In the data rows, 128 means zero.
Here are some points:
[142 206  98  78  78 113 147 152  72 155 167  55  39 226  95 140]
[132 174  86 129 129 140 186 141 111 142 107 107  95 120 155  92]
[114 102  94 114  78  93 141 158  95 121 140  97 121 137 104 150]
[138 130 133  72 145 139  62 129 130 118 170 129 110 178 135 191]
[149  96  90 200 137 137 119 143  96  99  99 173  87 121 118  80]
[159 147 123  98 144 103 169 125 171 114 116 162 211  68 128 123]
[128 249  58 137 147 115 184 122 142 192 100  91  58 103 181  56]
[124 135 161 123 151 159  83 159 157  98 165 125 123 180 138 168]
[124 123 146 105  85 142 101 122 112 133 155 104 110 171 140 185]
[104 109 157 117 131 114 104 114 145 114 156 120 120 148 138 167]
[143 115 108 123 162 142 126 131 137 106 109 135  77 155 142 107]
[140 191 175 157  99 120 149  86 117 167  87 118 183  74 108 146]
[110 107 186  95 101 132 128 109 130 130 119 113 107 100 112 103]
[140 140 157 150 103  80 178 106 110 119  92 100 174 140 139 118]
[146 158 145 100 167  92 187 170 169 106 115 150 219  35 147 141]
[177 113 138 116 191  94 255 147 114 115  85 123 138  65 132 169]
[132 141 152 121 150 136 129 115 154 141 165 114 137 127 152 155]
[147 131 106  94 100 132 138 123  93 140 130 104  77 140 121 124]
[160 105 147  95 127 147  96 142 132  70 163 157 132 177 104 193]
[108  66 132 122  76  88 125 166 112 111 139 144 155 128 140 169]
[141 112 149  92   4 130 111 104 112 171 188 108 182 128 104 211]
[124 173 100  90 211  59 148 175 147  58 131 118  95  91 129 110]
[ 99  95 191 150  92 119 126  95 133 109 120 132 158  79 106 112]
[147 212 126 147 122 166 167  90 136 151 134  91  56 137 108 127]
[120  99 137 115 113 138  85 146  81 163 172 169 148 223 114 143]
[118 142 142  82 100 150 139 145 165 132 164  99 152 217 134 181]
24 more points follow, each with its number after it:
[129 214 116 146 197 128 110 151 203 155 145 120 109  85 129  95] 0
[139 220  69 130 153 140 169 152 159 136  99 112 124 134 150  98] 1
[132 178  61 140 148 122 119 185  70 134 128 134  87 182 148 112] 2
[118 108 169 125 123 126  76  53 119 156 131  99 174  36  80  82] 3
[181 148 131 172 129  99 176 154 130 117  84 179 100  80 160 104] 4
[120 184  48 158 123 125 137 133 100 171 102 144  81 159 165  99] 5
[ 90  61 164 151  55 167  77  30 142 175 157 158 243  23  84 113] 6
[133 101 140 150 110 117 168 134 120 147 120 136 191 116 150  83] 7
[102 120 104 114 137 154  94 159  95  96 147 129  79 167  95 120] 8
[161  82 124 133 193 152  99 143 104 110  84 153  64 101 111  99] 9
[126  36 127  94 127 120 163 129 152 142 109 162 135 103 136 152] 10
[117  72 173  82  93 149  28  49 137 171 114  77 171  74  70 109] 11
[107  63 140 178 142 149 116 142 122  77 112 118 109  77 136 163] 12
[132 110 157 123 156  89 137  88 119 101 144 110 134  95 122 119] 13
[149 186  90 136 159 154 129 160 153 129  76 144 116 117 105  87] 14
[119  96 131 128 136 147 121 119  98 142 129 132  67 122 157 127] 15
[143 160 145 148 143 119 124 114  95 128 105 118 150 114 139 100] 16
[141 254  82 165 211 154  57 149 209 123 135  81 108 152 151 142] 17
[135  96 146  96 166 127 121 124 128  90 164 109 153 157  91 143] 18
[109  45 174 140 108  90 160  50 101 121  74 141 194 123 140 113] 19
[132 135 121 122 100 114 145 137  97 132 113 103  91 145 121 153] 20
[109 125 134 142 130  99 134 118 114 113 109 109 158 114 118  95] 21
[135 191  89 142 174 107 102 138 148 119 132  78 106  92 148 116] 22
[111 163 121 170 137  80 129 121 116  81  88 151 157 109 132  72] 23
Which three of these numbered points are nearest to each point below by angle, seen from the average point of the first points? Their numbers follow each, nearest first.
[131  97 159 151 150 127 122 126 113  99 120 135 135 109 120 128] > 12 13 9
[119 210 103 147 175 133  93 183 170 172 187 104 102 149 145 154] > 17 0 22
[132 133  99 145 166 111 124 182 138  79 144 108 110 109 113 127] > 22 12 0
[ 93  92 109 115 179 133 118  96 141  94 138 150 148 109 148 113] > 13 12 10
[140 206 135 168 150 133 111 176 189 144 153  80 121 129 126 145] > 17 0 22
[130 166  90 150 117 144 106 149 133 169  98 136  87 167 149 133] > 5 2 14
[119 123 141 101  58 110  80  68 121 165 165  98 115 169 113 172] > 11 6 3
[135  83 197 150 154 139  99 145  95  56  99 105 200  68  95 155] > 12 13 21
[128 243  78 158 125 125 198 118  71 172  87 117  60 129 155  93] > 5 1 2
[118 108 123 171 118 115 144 128 110 144 113 140 150 127 148  84] > 7 21 23
[111 103 149 113  95  97 168 137 135 115 166 138 137 145 123 162] > 10 19 18
[ 90 115  89 113 107 155 103 117 121 207 178 174 174  70 179 141] > 6 3 7
[164 112 191  82 135 135  68 165 155  93 217 152 145 182 114 190] > 18 8 11
[103 130 111 131  79 185 107 154 135 118 157  96 144 206 132 194] > 8 17 18
[141  88 138 193  81 116 106 154 145  89  90 193 227  63 183 123] > 7 23 6
[142 115 142 160 124 126 185  74 119 106  96  84  78  39 119 128] > 13 12 4
[169 144 103 110 108 136 188 163  92 133 147  61  64 147 132 160] > 20 2 5
[139 197 125 165 187 134  95 164 195 142 145 121 134  67 146  88] > 0 22 17
[148  88 139 130 145  98 153 124 117 121 138 113  87 182 166 137] > 15 20 9
[119 128 173 151  82 100  48  76 137 171 150  97 235  25  84 107] > 3 6 11
[107  89 117 162 147 105 150 141 106 125  90 145 164 102 137  88] > 21 7 23
[151 203  82 154 145 132 111 190 107 139 135 116 123 175 172 136] > 2 5 17
[128  66 152 112 160 103  96 137 142 109 171  99 109 178 118 158] > 18 8 12
[179 145 121  82  21 143 147 115 100 159 145  93  69 162  43 128] > 20 11 8
[140 124  97 168 137 142 166 141 172 127  75 158 151 112 171 104] > 4 7 14
[125 109 114  73  83 180  91 109 144 125 160 104  91 246 167 196] > 8 20 15
[140  75 155 146 131 144 120 121 131  72 153 124 165  93 114 129] > 12 13 6
[158 132 123 123 101 136 150 139  87 123 162  87  88 161 134 147] > 20 2 8
[178 178 134 172 109 156 108 159 116 124 115 130  96 161 105 121] > 14 2 17
[127  35  44  94  98  90 144 185  91 112 101 165 132 204 165 139] > 10 2 8
[147 105  99 141 192 118 120 137 158  97  81 157  70 115 134  94] > 9 14 4
[155 110 117 165 164 154 106 148 101 129 107 150 115 136 141  95] > 9 15 14
